Where one turn sends some rows of the set: a few examples, then the rows asked:
z736: -20  -9  -7  -5  35  54  -33  7  -9  -25  4  13
z942: 18  11  -16  42  -10  -11  22  49  38  -12  -24  14
z992: -9  12  2  13  55  -15  7  50  28  -11  -7  -5
z813: 17  66  21  18  -4  21  -10  5  2  -13  -11  -23
z368: -1  -31  -53  33  4  12  -4  -28  0  -19  -44  8
z873: 3  30  -31  -22  -32  -1  -10  3  -23  36  10  7
z259: 64  8  -12  -21  20  -26  15  -24  11  -8  -17  -25
z446: 6  1  5  2  57  -24  7  49  23  -11  -23  4
z210: 1  14  -18  -21  40  -21  30  53  4  0  1  10
z314: 12  -11  -51  13  -2  -11  -5  -50  8  -24  -44  7
z166: -19  -21  -21  3  19  52  -28  3  -22  -22  14  13
z772: 49  -2  -5  5  27  -11  19  -34  10  -20  5  -39
z479: -9  3  5  25  14  -2  -16  61  34  -9  -11  10
z924: -3  -8  -37  30  9  5  -6  -27  10  -39  -61  8
z49: 2  10  -34  38  -17  -19  25  46  34  -8  -10  12
z867: -24  22  -10  -38  -37  -2  -27  -4  -13  11  5  11
z7: 58  21  2  -14  36  7  6  -30  6  -13  0  -31
z798: 10  59  27  3  -27  18  9  -7  2  -13  1  -25
z115: 3  69  -2  26  -26  11  -19  -20  1  -7  -15  -12
z31: 13  60  13  35  -6  7  -6  -12  9  4  -10  -37
z660: 8  -1  -48  1  6  -22  46  44  14  -5  -8  24
z216: -9  18  -19  -28  -27  -13  -25  1  -20  25  28  3
z358: 45  1  8  -11  14  -21  18  -38  19  -18  -12  -37
z918: -18  5  -11  41  17  -5  -6  54  39  -16  -8  2
z894: -1  18  -30  -41  -31  -6  -12  -1  -12  24  23  17
z579: 7  -23  -13  -26  35  46  -39  14  -14  -18  -4  17
z87: 50  6  -2  -18  42  -6  26  -29  11  -18  5  -26
z545: -7  23  -33  -27  -40  -12  -30  4  -13  18  -8  20
z897: 3  65  10  25  -18  5  13  -17  -10  -10  2  -25
z377: -9  -36  -10  -22  11  44  -30  1  -7  -26  2  16
z805: -4  65  11  31  -19  6  -3  -15  14  -12  -4  -24
z328: 7  -4  -41  4  -5  -13  35  48  8  -10  -29  36
z335: -7  -21  -26  10  11  7  10  -39  4  -46  -51  0
z966: -19  -11  -13  -10  35  43  -42  12  -23  1  0  9
z703: -10  -26  -45  19  17  -12  2  -43  -6  -33  -33  2
z738: 8  20  -11  -21  22  -32  33  51  2  4  -14  15
z163: 11  14  -34  -44  -17  1  -30  -9  -16  21  17  15
z782: -9  -4  -15  3  33  57  -40  -7  -11  -26  -10  12
z722: -9  -23  -53  21  -2  -6  5  -39  12  -33  -38  13
z512: 48  1  -16  -5  46  -11  28  -31  -4  -2  -19  -33

z166 turns into -> z703
z579 turns into -> z924
z992 turns into -> z49
Now these:
z328 turns into -> z446
z512 turns into -> z31
z314 turns into -> z7
z722 turns into -> z87
z335 turns into -> z358

Where one turn sends some rows of the set: a few examples, then the rows asked:
z209: 23  2  10  -44  48  -18  -51  -12  0  -29  -12  61  1  3  -24  -13  11
z84: -50  -3  13  -38  -14  -7  -7  -19  6  8  40  50  -13  25  19  -25  44
z588: -39  6  11  -33  -40  4  11  -26  11  18  28  36  -8  7  -14  -35  28
z300: -25  -11  -35  14  39  -18  -63  10  -12  -23  -4  54  21  0  7  -3  -21
z459: 14  -44  44  2  -6  10  -47  -21  -42  -21  28  10  6  29  -9  12  -18
z743: 10  -45  39  7  -9  9  -47  -19  -42  -19  27  8  9  26  -8  13  -23
z577: 38  -3  24  16  25  -30  -13  21  0  -3  16  36  27  -9  -17  26  -39
z558: -20  19  50  -25  17  -17  -1  2  33  18  -13  6  -10  -35  15  -17  20
z195: -39  17  28  7  1  -12  -2  9  28  25  -14  -3  2  -42  17  -15  0
z127: -11  -21  0  3  -31  -24  -39  1  43  8  -6  13  -45  21  -47  30  5
z375: 15  -42  44  3  -12  11  -43  -22  -40  -21  24  7  8  25  -16  10  -22
z891: 12  -11  -49  -29  -1  -35  -31  -39  -9  24  5  7  2  9  -26  -36  50
z306: -28  -29  -8  15  -18  -30  -51  11  38  4  3  19  -43  31  -23  38  6
z880: -11  22  4  -15  -24  -52  15  -13  -22  -5  -16  -10  47  -6  -23  -16  34
z58: -67  -3  -10  -5  -35  1  -1  -11  2  17  37  38  1  12  15  -27  20
z430: 44  -50  1  -40  -26  -3  -12  -12  26  -32  8  1  -7  4  -6  19  45
z255: 7  -63  -22  -9  -12  -12  -32  8  17  -36  22  6  3  16  36  32  37
z371: 44  -3  31  7  32  -31  -15  18  0  -5  16  41  24  -4  -12  26  -33
z398: 14  -53  -33  6  -52  6  -9  -2  20  -22  7  -13  12  -7  -5  21  11
z654: -6  -16  -66  -5  -6  -34  -35  -32  -12  26  7  4  11  6  -16  -32  37
z885: -44  10  33  -5  27  -23  -16  14  26  14  -4  10  -5  -27  45  -7  16
z960: 10  7  -22  -1  -1  -1  -32  -12  -1  -10  -26  36  21  -25  -55  -22  -33
z637: -1  -19  -55  -21  15  -40  -43  -32  -13  20  13  13  4  18  -1  -28  53
z492: -39  10  -14  6  -5  -63  -5  2  -29  -9  -2  -3  52  6  17  -4  31
z111: -10  -24  10  -12  -9  -32  -49  3  43  1  1  23  -53  35  -31  35  21
z401: -10  16  17  -32  13  -67  -3  -9  -24  -16  -2  8  37  13  7  -7  58
z132: 36  -6  24  16  34  -32  -18  23  -2  -5  18  39  27  -3  -5  29  -34

z891 turns into -> z654
z430 turns into -> z398
z371 turns into -> z577
Now these:
z375 turns into -> z743
z588 turns into -> z58
z401 turns into -> z880
z111 turns into -> z127
z195 turns into -> z885
z209 turns into -> z960

